(in the rows, 128 means zero)
The rows below come in pairs that one turn or mirror swaps. Which row does each named row swap with?
The rows were stretched afterwards, more along some directions than others.
ferur: [146 116 115 114 116 131 158 107 141 125 113 127 140 106  87 141]
tugo: [124  96 122 109 155 139 127 109 123  90 151 125 126  91 141 103]
mev: [137  71 120 119 148 137 125  95 109 115 131 134 163 100 116 122]
nev: [148  80 129 106 141 150 139  99 135 117 148 122 160  84 120 115]
Ras: [124  98 132 113 137 144 128 114 144 102 164 118 130 103 136 104]
rakog: [158 111 111 112 151 115 162  87 114 129 128 106 120 123 110 145]
puvol: [138 119 120 118 133 110 128 103 133 132 143 110 106 122 108 146]
tel: [123 151 110 109 141 129 155 120 134 106 129 132 123  85 106 129]
Litul: [128 155 127 128 132 119 153 133 138 108 120 133 121  95 109 136]
Kure: [160 130 115 136 163 127 137 106 133  98 155 120 128 123 125 146]
mizan: [138  89 125 134 116 105 166  99 115 128 143 108 132 113 109 133]
Duse: [143 121 102 128 181 105 146 108  99 104 108 142 105 132 134 140]
Nid: [152 106 139 131 153 117 155 109 116 130 135 117 147 122 147 133]
Norun: [146  83 126 104 146 149 144  96 135 111 156 121 154  79 124 113]
Zud: [104  93  97 102 155 122 123 101 105 116 157 118 125  89 109 102]
soron: [144 114  86 130 172 122 120  95 102  98 145 131 132 114 104 125]
Vir: [155 105 149 122 145 131 157 104 130 142 142 105 147 111 150 143]
rafo: [136 117 131 134 143 100 156 123 107 117 137 126 134 121 140 124]
led: [153 120 100 121 161 107 158  92 100 118 109 126 119 133 120 146]
gol: [120 102 145 108 134 117 137 114 129 142 157 102 138  98 131 121]
togud: [154 106 139 101 157 118 150 118 141 107 147 126 133  91 154 121]
Dok: [109 112 110 127 136 124 142 120 114 123 115 127 143 132 128 125]
gup: [146 110 126 113 134 115 139 109 135 135 137 111 109 117 100 152]
nafe: [142 118 146 138 118 104 160 122 129 125 120 120 120 115 105 133]
futor: [139 109 103 126 131 115 144 101 111 121 102 138 143 115  75 145]
Mapu: [114 101 115 137 108 111 147 110 123 128 149 115 129 117 104 130]
Davez: [145 101 103 123 182 123 154  86 100 113 118 136 121  91 125 145]
teziv: [143 108 120 110 170 132 143  94  99 101 119 142 125  73 144 131]
sef: [119 124 119 138 116 117 120 122 140 130 146 123 116 121 107 137]
Gop: [114 112 116 103 160 128 168 114 116 113 127 112 142 114 140 121]
rafak: [148 131 146 118 116  96 171 139 159 127 122 120 119 125 122 138]
Tubol: [133  89 152 105 134 126 141 116 132 141 164 102 143  91 130 126]
leg: [142 122 116 115 116 128 166 108 146 125 115 125 134 106  93 141]
Suf: [123  94  84 117 182 125 132  84  96 106 140 133 119  90 109 126]

nafe is swapped with teziv
soron is swapped with Dok
sef is swapped with Zud

The rows below come in pairs that one turn or mirror swaps. Which row does each named row swap with?
The rows were stretched afterwards, more along some directions than others.
ziz: [138 199 149 169 138 131 127  95 131 130 120  67 140 141 143 102 102 108
  86 168  98 107]
fero: [ 76 125 136 150 138 122 155 102 144 130  97  96 133 114 103 134 156 114
 101 120 114 116]
Seros: [143 123 189 120 140 100  70 164 175 114 114 104 130  76  85 102 117 127
 120 141 118 139]
guki: [ 88 114 136 160 127 130 145  81 144 139 103  80 134 139 117 125 144 129
 108 124 133 103]
nezom: [109  77 154  91 162 106 132 194 160 112 153 115 134  86 116 138 115  85
 143 122 130 162]
Gafal: [106 103 140 155 150 147 134 104 163 143 116  95 155 119  95 143 132 102
 119 121 117 132]
tonog: [ 86 108 121 132 107  87 129 116 141 134 102 124 164 137 138 128 141 125
 110  88 117 125]
zizad: [165 109 198 113 126  78  69 157 157 105 123 144 132  57  81 118 109 117
 126 163 116 157]
Tora: [127  87 147 168 159 109  98 132 136 138  92 127 134  84 126  92  84 123
 134 178 181 116]
Rur: [111 165 140 124 144 121 135 130 131 163  98 119  85  67  89 144 105  96
 146 157  64 124]
denum: [158  98 168 111 115  92  97 141 118 126 139 128 192 111 107 128 103 136
  95 188 127 111]
vifi: [148 112 148 171 132 113 118 101 113 153 111 128 122 104 139  90 103 129
 124 163 181 125]
vom: [102  88 161  89 161  99 138 186 163 109 149 109 134  70 113 137 113  73
 150 122 121 162]
Sif: [117 118 148 160 152 119 103 154 159 131 117 146 152  77 126 102 107 108
 107 181 156 110]
Parar: [118 146 143 165 166 127 126  99 122 124  87  96 134 113 149  78 125 131
 101 152 182 126]
Redu: [ 92 157 133 172 149 130 124 155 165 138 102 152 120  84  93 106 157 111
  92 177 111 149]
Kifis: [157 160 189 132 129  92  85 121 139 102 101 107 139  84  79 111 108 128
 117 148 113 141]
fopar: [154 102 181 138 109 111  95 147 143 137 161 134 174 126 111 101 126 136
  92 163 137 119]
putiv: [ 59 124 108 140 138 111 121 108 144 133  87 108 158 143 149 137 148 132
 109 100 107 103]
gelik: [143 131 177 125 131 121  73 135 175 148 135  90 123  83  76 101 124 138
 113 135 124 137]
tiva: [152  95 188 106 139  94  53 158 168 118 125 142 126  52  67 121 105 111
 125 152 120 148]
kiku: [102  75 135  97 133 128 111 175 167 161 130 117 177  38  95 171  65  96
 146 149 102 118]
Tuvuk: [100  88 109 110 115 102 124 176 159 159 106 105 177  64  91 147  68 102
 118 128 108 120]
gik: [ 91 150 150 180 137 112 121 159 167 141  90 148 129  68 108 114 136 114
 107 176 106 164]
zadak: [ 93 111 127 137 152 156 129  85 161 157 122  67 136 125 101 138 156 120
  98 117 122  99]
Kad: [129 130 141 168 144 110 123  93 110 134  95 130 126  99 147  80 110 135
  95 157 181 120]
ropor: [137 137 185 126 140  96  96 118 149 120 134 119 118  97  60 112 156 129
  99 150 129 144]
tok: [157 116 165 117 150 116  55 137 153 114 107 116 143  92  89 114 116 150
 125 145 119 122]
Rop: [ 80 115 124 127 116 104 121 118 146 130  96 129 158 141 140 147 155 125
 118 103 106 111]
guf: [101 119 132 129 188 127 110 138 138 120 127  88 144 109 151 139  89 126
 118 151 104  56]
givag: [154 105 160 109 110 100  89 147 130 133 135 125 187 102  96 117  89 122
  87 184 107 120]
dati: [ 99 113 128 146 139 152 142 104 152 162 116  78 143 128  99 155 138 117
 123 123 106 109]
seso: [ 66 120 118 138 115 101 128 112 138 135  91 119 150 144 148 143 155 136
 119 100 107 108]
kise: [ 79  93 120 121 137  94 119 121 141 121  99 134 160 133 133 155 151 127
 127  97 113  96]
zes: [ 99 169 120 188 154 138 133 147 146 137  81 145 132  85 111 107 129 119
  98 163 106 161]
mozo: [124 152 140  87 146 108 132 152 120 140  94 129 115  71  66 161  98  98
 130 161  59 120]
nos: [ 84 142 133 116 181 148 110 113 153 123 109  78 120  90 155 117 118  96
 121 160  96  73]
zeloz: [122  67 143  95 161 124 128 198 165 109 146 123 143  85 109 127 117  82
 153 112 129 165]
Med: [102 101 128 110 144 126 123 182 180 173 132 116 149  38  82 155  76  80
 116 134 100 127]
Vopo: [141 133 162 172 142  96 127 126 126 133 103 134 117  86 135  68  95 102
 105 177 167 150]
Suk: [ 70 126 125 155 190 148 115 113 156 129 115  88 140  98 164 143  99 116
 114 163 107  76]
bamo: [148 120 147 178 138 124 123 128 135 149 120 139 118 103 123  76 115 110
 102 161 173 119]
fota: [113  78 155  83 152 101 145 188 144 107 151 116 138  90 119 138 122  86
 159 129 127 143]
luvu: [126 108 154 165 153 103 114 114 129 130  85 120 146 111 152  85 115 138
 116 173 182 124]
sed: [127  96 147  83 164 111 130 198 145 105 148 128 136  76  98 143 101  72
 143 125 106 163]
Vamoz: [119  84 159  88 155 109 132 205 153 107 153 124 141  82 114 143 105  80
 151 128 115 158]
Pasu: [112 158 139 173 103 124 131 163 150 153 112 144 109  80 105  87 148 126
 109 154 123 164]
Raliv: [ 69 119 142 150 138  91 115 119 139 130 120 118 155 138 150 144 154 133
 129  95 120  98]
Zenu: [ 92  97 123 120 117 109 128 182 170 172 124 103 164  62  99 162  67  94
 120 136  91 112]
detak: [ 67 103 135 134 124  83 122 130 155 126 108 141 153 123 137 155 150 123
 131  99  99 108]
lono: [120  95 135 108 126 128 117 188 167 154 118 130 162  43  83 162  57  91
 151 146  98 128]
siro: [109  96 166  87 144  85 129 206 144 110 151 112 119  77  99 129 129  85
 158 120 119 146]
Kago: [148 121 167 119 130 100  97 144 138 127 158 139 185 107  95 125 112 121
  75 184 117 116]
mub: [111 143 133 102 203 107 123 143 122 128 117 137  95  68  86 156 102 107
 125 127  85 118]
vivip: [132 103 114 136 169 113  86 182 150 168 102 142 120  92  73 145  76 124
 134 160  95 112]
dani: [150 116 192 104 152 127  64 156 177 113 115 118 121  52  75 103 117 114
 130 157 117 151]

denum is swapped with gik
zadak is swapped with Med
Kago is swapped with Redu
fota is swapped with detak
zeloz is swapped with tonog
seso is swapped with Vamoz

